In the data rows, the value 128 means zero.
Some points:
[145  92 110 124 106 121  99 129 126 108 123 170 125 107 108 130 105 123
 153  79 141 111 117 107 109 116 176 108 131 127 130 118 152 158 167 124
 115 146  99 119  89 141 110  76 138 170 110 118 135 119 113  88 163 115
 123  79 139 142 126 153 121 137 153 102]
[102 150 120 154 126 131 134 139 101 140 195 134 125  94 129 107 146 152
 130 136 146 135 104 120 171 113 105 136 176 104 118 139 117 140 112 145
 117 141 121 119 113 145 172 162 101  97 137  80 180 127 178 131 140  92
 127  86 130 144 131 161 113 131 134  89]
[ 95 128  92 146 153 152 107  94 141 143 133 102 126 110 146 165 141 107
 169  76  89 106 125 155 105 161  94 158 127 138 123 142 132 150 123 142
 114 133 136 121  97 136 121 126 123 134 131 111 160 123 129 141 132 165
  66 137  93 103 148 148 110 139 107 171]
[132 133 167 141 148 145 128 140 114 164 147 152 166 122 133 128 118 139
 161 140 112 137 165  62 114 137 140 163 141 109 167 104 106 118 138  97
 148 150  97 152 144 144 119  93 168  85 133 129 178 162 129 122 136 183
 131 128 109 126 130 101 127 131 110 105]
[146 111 133 144 134  92 122 181 137 142 126 122 102 111  86 130 145 129
 119 114 122 131 147 144 111  98 185 116 160 173 122 111  66 128 117  97
 117 165 184 121 142 114 144 153 121 120 128 131 157 151 108 117 135 105
 117 142 122  89 161 137 142 154 124 160]
[ 83 123 194 128 119 124  96 180 149 141 146 136 151 119 157 132 132 119
 126 143 168 102 134 165 121 130 118  69 112 134 110 146 137 140 136 170
 119 111  81 139 164 130 115 137 142 115 146 126 139 115  96 138 132  96
 103 128 110  98 104  89 110 164 151 147]
[137 116 131 116 121 132 120 133 124 121  95 171 112 132 133 138 181 138
 155 115 167 158  97 128  83 150 113 110 100 160 144 109 114  75 108  52
 137  86 114 136 110 131 150 126 101 104 127 116 138 114 144 129 110 116
  98 120 150 145 118 124  85 120 120 121]
[105 122 123 137 103 169 149 125 127 191 150 130  91 149 114 135  97 154
 122 110 119 159 103 110 136 134 150 125 107 117 117 106 126 121  83 154
 144 117 136 140 148  92  56 158 118 157 144 152 101 117 133 133 129 120
 137  96 116 126 144 121  69 122 131 134]
[120 139  94 152 148 130  93 126 110 132 111 105 128 124 105  94  94  99
 161 139 116 132 144 145 130  77 137 139 103 127 137 165 105 170 139  99
 126  84 153 139 153 172 123 149 127 138 140 128 108 145 146 130 150 108
 135 137 134 188  86  95 100 172 108 116]
[169 136 142 139 144 135  79 161 158 152 129  98 128 109 163 114  95 129
 135 108 149 120 136 127 137 150  93 135 131 125 145 134 151  85 126 129
 128  79 170 130 108 121 118 122 122 135 117  97  96 156 138  73 141 112
 154 123  98 105 162 120 168 114 117  82]
[146 119 109 122 138 109 117 105 142 137 107 137 133  87 134 106 135 164
  72 164 136 109 135 147 122  88  93 173  64 140 140 100 132 127 101 126
 113 173 129 157 100  88 136 102 121 145 145 131 130 110 134 145 148 161
 134  93 133 106 105  93 134 151 116 120]
[122 120 113 136 100 165 158 121 115 144 110  91 129 137 123 132 120 128
 102 169 127 128  95 123 111 115 129 118 123 188 135 131 144 116 150 133
 120 113  81 131 106 132 110 166 172 116 123 140 137 159 145 102 144 126
 105  93 141 140 125 168 197 137  90 157]
[138 112 114 136  86 118  95 137 126 123 141  99  81 151 147 136 125 139
 136 155 113 128  95 139 137 138 134 132 137 136 114 153 115 109  84 113
 123 176 113 127 146 153  94 103 138 155 131  99 124 141 149 130  96 145
  97 168 135 129  95  94 168 102 187 100]
[153 127 141  99 117 108 113 106 123 145 115 158 110 146 121  89 110 121
  92 134  94 162 145 114 125 138 148 160  69  98 119 165 134 117 153 156
 124 116 120  79 126 114 139 135 100  89 148  89 163 127  84 145 130 118
  94 137 125 158 177 137 151 126 139 133]
[141  77 114 136 143  78 150  74 191 112 144 126 138 114 150 101 134 104
 138 152 133 123 117 112 137 139 136 130 166 124 132 114 146  76 106 133
 129 118 138 132 135 121 106  95 118  99 165 164 111 134 152 157 164  97
 135 154 120 157 118 159 137 169 143 149]
[116 133 106 172 150 136 158 149 161 140 111 160 111 121 104 117 151  93
 112 108 102 117 119 126 118 119 122 157 134  71 156  96 153 128 131 127
 187 115 112  69 145 148 146 127 128 129 105 111 102 152 132 132 127 129
 125  90 183  82 119 110 161 129 153 168]
[134 127 129 161 190 132 138  95 143 104 134  93 105 176 118 101 123 154
 132 140 167 130 126 127 158 156 150 147  97 141 116 128 147 131 160 135
 148 165 146 136 124 135 136 128 165 133 107 143 149 107 101 106  69  76
 103  97  95 113  89 132 110 125 146 121]
[119 102 115 148  94 128 136 165 160 122  74  99 144 131 114 128 151 163
 104 145 144  93 109 118  96 183 126 127 118  93  89 113 121 175 156 141
 110 119 157 151 145 164 123 134 103 101 122 136 149 126 150 130 113 148
 166 128 113 156 137 132 129 104 137 139]
[113 128 132 125 125 168 121 110 130  99  95 110 109  99 120  98 110  80
 158 150 114 131 116 146  97 131 162 105 162 112 163 136 136 123 111 130
  94 126 119  96 151  66 173 105 153 128 167 138 149 110 142 151 125 139
 159 102 117 125 140 100 126  70 117 122]
[122 201 115 170 124 102 161 112 128 132 113 104 136 117 109 136 118 103
 144 121 147 157 133 119 107  99 119  96 138 112 106  96 167  97 137 113
 129 140 113 167 136 111 123 159 102 143 133 100 144  97  69  98 135 172
 134 157 118 149 140 132 140 132 165 116]
[115  82 119 113 107 141 105 141 123 153 153 103 103 139 170 149 138 114
 153 117 158 147 138 112 139  84 142 121  94  86 123 148 113 116 155 120
 126 152 127 140 113  94 171 116 135  87  99 135  78 124 143 116  99 164
 161 141 123 148 113 160 122 137 129 174]
[149 115 158 103 134 143 159 109 154  86 164  80 134  99  98 107 137 127
 133 124 102 163 123 138 141 149  90  99 120 126  68 151  85 140 131 117
 153 115  82 129 106 109 138 119 108 166 119 164 138 156 135 107 105 143
 147 130 160 132 155 102 131 156 131 116]
[122 158 125  88  93 170 138  96 114 120 122 138 143 114 131 121 104  87
 106  93 164 148 146 115  98 142 123 129 122 138  88 124 110 108 119 157
 113 157 153 129 147 178 139 147 110 105  95 160 115 173 127 158 149 113
 115 114 110  84  85 125 135 129 149 103]
[103 136  91 108 109 120 159 101 162 137 102 157 125 171 131 155 167 140
 154 123 108 115 134 118 137  92 130 101 143 111 130 141 112 128 143 175
 131 123 134 152 104  96 121 119 152 120  72 117 144 129 142 139 145  88
 128 169 124 125 132  66 136 127  88  77]
[150 103 140 112 136 107 127  96 129  90 131 142 129 151 127 167  98 148
 131 151 128 102 154 119 138 138 107 112 147  85 109 160 143 154  90  62
  98 125 122 150 157 134 114 193 148 115 101  96 115 120 106 142 136 118
 130  88 124 106 150 124 131 127 120 153]
[165 104 177 141 120 157 110  88 111 106 121 132  97 134 103 158 108 136
 117 149 151 153 122 147 149  84  98 101 130 122 179 100 129 131 150 152
 137 135 129 128 150 178  98  94  85 139 124 142 141 121 140 140 110 115
 143 144 116 119 160 132 123 126  87 165]
[107 115 138 166 106 137  94 104  85 131  91 150 142 117 122 127 147 140
  99 100  89 153 139 139 149 153 121 162 171 175 133 146 138 139 129 107
 147 146  96 108 128 118 135 122 114  90 129 138  72  87 114 107 140 116
 167 143  96 131 123 103 144 145 127 114]
[174 123 125 116 130 102 104 152 129 164 112  95 171 154 118 149 127  99
 142 136 131 143 112 118 148 134 114 125 119 135  98  88 153 146  78 157
 140 173 107 113 105 145 160 132 134 142 136 130 113 143 104 134 129  90
 143 150 155 141 115 129  90  75  83 146]
[111 122 168 116 106  95 138 116  74  92 151 137 155 160 131 136 101 151
 136 118 103 114 140 177 111 101 141 147 123 122  89  64 128  99 130 148
 134  94 155 110  93 124 124 133 142 137 138 115 129 129 184 104 110 129
 136 118 104 135 114 114 129 107 139 164]
[146 103 126 112 174 136 120 138 101 114 100 116 128 117 120 134 147 146
  97 127  75 143 152  90 139 116 117  72 146 130 128 110 127 141 121 177
 121  90 143 148 155 118 146 127 141 131 132  95  97 131 121 125 117 167
  76 126 127 119  78 167 102 137 138  94]
[122 133 124 137 143 119 137 152 134 128 112 129 165 130 181 134 126 163
 137 111 122 183 130 159 111 108 109 122 121 104 136 158  93 123 126 129
 150 126 146 103 132 166 128 137 186 147 138 171 147  54 108 160 158 140
 139 130 152 108 143 176 155 121 132  92]
[ 70 174 160 106 156 113 137 110 111 136 129 139 114 145 130 133 140 129
 122 140 139 113  83 106 124 156 133 154 120 141 108 133  97 151  94 124
 131 111 146 135 182 130 165  65 139 166 112 107 113 132 109  91 163 123
 147 133 139 145 153 158 142 150 111 151]
[ 64 130 177 109 148 108 140 132 173 140 116 122 144 126 103 160 127 145
 139 137 120 109 166  96 139 107 143 138 117 178 139 156 157 119 153 106
 119 129 133 114 107 139 127 139  85 167 135 130 101 150 150 178 103 130
 136 114 145 128 142 154 129  84 145  97]
[148 138 125 130  74  94 122 170  90 104 128 126 152 149 129 127 121  99
 139 159 130  97 132 129 149 173 108 143 109 117 165 127 137 115 151 137
 147 141 121 144 153  97 160 156 121 183  98 181 109 117 167 138 128 122
  83 142 102 125 150 150  97 165 125 115]
[130 172 113 127 115 105 147 131 141 109 124 151 147 128 136 103 130 124
 125 103 150 127 105 137 193 116 127 105 112 120 169  98  78 195 107 103
 112 110 114 116  97 126 101 120 127 100 148 145 101 142 119 135 100 148
  99 144  89 130 135 140 157  90 135 132]
[160 145 128 127 181 110 143 139 120 133 166 139 119 100 105 176 120  88
  48  91 117 101 117 129 102 145 133 118 120 125 171 174 107 101 130 140
 121 131 120 159 109 127 123 127 145 126 119 155 120 103 151 130 139 114
 146 135 127 171 115 105 126  84 142 145]
[128 124 122 133 124 138 191 125 105 120 103 133 111 129 174 102 106 154
 149 114 138  69 156 124 121 128 107 155 153 134 156 150  95 111 131 158
  92 141 114 120 111 134 121 145 106 138 154 121 128 139  88  90 100 129
 148 158 192 112 130 135  90 133 137 135]
[158 159 137 104 145 170 117 144 131 132 154 137 129 123 146 123 125 138
 157 162  85  75 111 169 130 131 195 147 152 133 102 122 136 129 122 120
 165 112 129 149 117 121 117 140  72 103  97 147 135 106  89 160 124 145
 137 133 145 134  92 153 143 130 109 118]
[115 152 122 128 139 149  66 133 122 112 139 155 125 164 138  96 152 126
 100 122 149 156 154 104 132 136 110 140 186 140 123 118 160 153 153 116
 106 115 160 144  98  80 105 129 143 153 133 152 163 144 135 142 132 140
 131 149 185 146 130 119 143 120 152 168]
[118 100  83  93 139 142 164 142 111 146 183 153 119  93 140 144 167 118
 111 152 149 134 159 152 132 129 141 151 127 132 105 110 188 146 145 108
 102 105 138  96 163 155 128 125 145 137 150 148 112 120 109 102 117 131
 112 164 122 130 159 105 128 108 105  94]
[152 166  98  93 101 118 157 147 120 104 149 117 148 149 101 131 131 138
 130 119 135 134 111 136 140 154 132 102 119 165 148 165 163 121 152 122
 164 144 160 101 138 123 112 106 149 103 164  62 128 137 137 153 126 161
 181 125 129  98 115 125 100 164 120 145]
Along one direction, these points spread out more than along any other. Take the direction at right angles to it along which they spread out most. Then take the direction at right angles to both along which they spread out most. Go by this last direction. Where along it does each point below lie, from 0 to 99? The average is 50, and the first point in the table lies past the average. One standard deviation of the points above along it is 16.
[ 95 128  92 146 153 152 107  94 141 143 133 102 126 110 146 165 141 107
 169  76  89 106 125 155 105 161  94 158 127 138 123 142 132 150 123 142
 114 133 136 121  97 136 121 126 123 134 131 111 160 123 129 141 132 165
  66 137  93 103 148 148 110 139 107 171] 53
[150 103 140 112 136 107 127  96 129  90 131 142 129 151 127 167  98 148
 131 151 128 102 154 119 138 138 107 112 147  85 109 160 143 154  90  62
  98 125 122 150 157 134 114 193 148 115 101  96 115 120 106 142 136 118
 130  88 124 106 150 124 131 127 120 153] 56
[118 100  83  93 139 142 164 142 111 146 183 153 119  93 140 144 167 118
 111 152 149 134 159 152 132 129 141 151 127 132 105 110 188 146 145 108
 102 105 138  96 163 155 128 125 145 137 150 148 112 120 109 102 117 131
 112 164 122 130 159 105 128 108 105  94] 42
[148 138 125 130  74  94 122 170  90 104 128 126 152 149 129 127 121  99
 139 159 130  97 132 129 149 173 108 143 109 117 165 127 137 115 151 137
 147 141 121 144 153  97 160 156 121 183  98 181 109 117 167 138 128 122
  83 142 102 125 150 150  97 165 125 115] 29
[ 70 174 160 106 156 113 137 110 111 136 129 139 114 145 130 133 140 129
 122 140 139 113  83 106 124 156 133 154 120 141 108 133  97 151  94 124
 131 111 146 135 182 130 165  65 139 166 112 107 113 132 109  91 163 123
 147 133 139 145 153 158 142 150 111 151] 61
[153 127 141  99 117 108 113 106 123 145 115 158 110 146 121  89 110 121
  92 134  94 162 145 114 125 138 148 160  69  98 119 165 134 117 153 156
 124 116 120  79 126 114 139 135 100  89 148  89 163 127  84 145 130 118
  94 137 125 158 177 137 151 126 139 133] 61
[152 166  98  93 101 118 157 147 120 104 149 117 148 149 101 131 131 138
 130 119 135 134 111 136 140 154 132 102 119 165 148 165 163 121 152 122
 164 144 160 101 138 123 112 106 149 103 164  62 128 137 137 153 126 161
 181 125 129  98 115 125 100 164 120 145] 60
[102 150 120 154 126 131 134 139 101 140 195 134 125  94 129 107 146 152
 130 136 146 135 104 120 171 113 105 136 176 104 118 139 117 140 112 145
 117 141 121 119 113 145 172 162 101  97 137  80 180 127 178 131 140  92
 127  86 130 144 131 161 113 131 134  89] 59
[116 133 106 172 150 136 158 149 161 140 111 160 111 121 104 117 151  93
 112 108 102 117 119 126 118 119 122 157 134  71 156  96 153 128 131 127
 187 115 112  69 145 148 146 127 128 129 105 111 102 152 132 132 127 129
 125  90 183  82 119 110 161 129 153 168] 84
[146 119 109 122 138 109 117 105 142 137 107 137 133  87 134 106 135 164
  72 164 136 109 135 147 122  88  93 173  64 140 140 100 132 127 101 126
 113 173 129 157 100  88 136 102 121 145 145 131 130 110 134 145 148 161
 134  93 133 106 105  93 134 151 116 120] 43
[146 103 126 112 174 136 120 138 101 114 100 116 128 117 120 134 147 146
  97 127  75 143 152  90 139 116 117  72 146 130 128 110 127 141 121 177
 121  90 143 148 155 118 146 127 141 131 132  95  97 131 121 125 117 167
  76 126 127 119  78 167 102 137 138  94] 31
[115  82 119 113 107 141 105 141 123 153 153 103 103 139 170 149 138 114
 153 117 158 147 138 112 139  84 142 121  94  86 123 148 113 116 155 120
 126 152 127 140 113  94 171 116 135  87  99 135  78 124 143 116  99 164
 161 141 123 148 113 160 122 137 129 174] 32
[160 145 128 127 181 110 143 139 120 133 166 139 119 100 105 176 120  88
  48  91 117 101 117 129 102 145 133 118 120 125 171 174 107 101 130 140
 121 131 120 159 109 127 123 127 145 126 119 155 120 103 151 130 139 114
 146 135 127 171 115 105 126  84 142 145] 35
[122 133 124 137 143 119 137 152 134 128 112 129 165 130 181 134 126 163
 137 111 122 183 130 159 111 108 109 122 121 104 136 158  93 123 126 129
 150 126 146 103 132 166 128 137 186 147 138 171 147  54 108 160 158 140
 139 130 152 108 143 176 155 121 132  92] 16
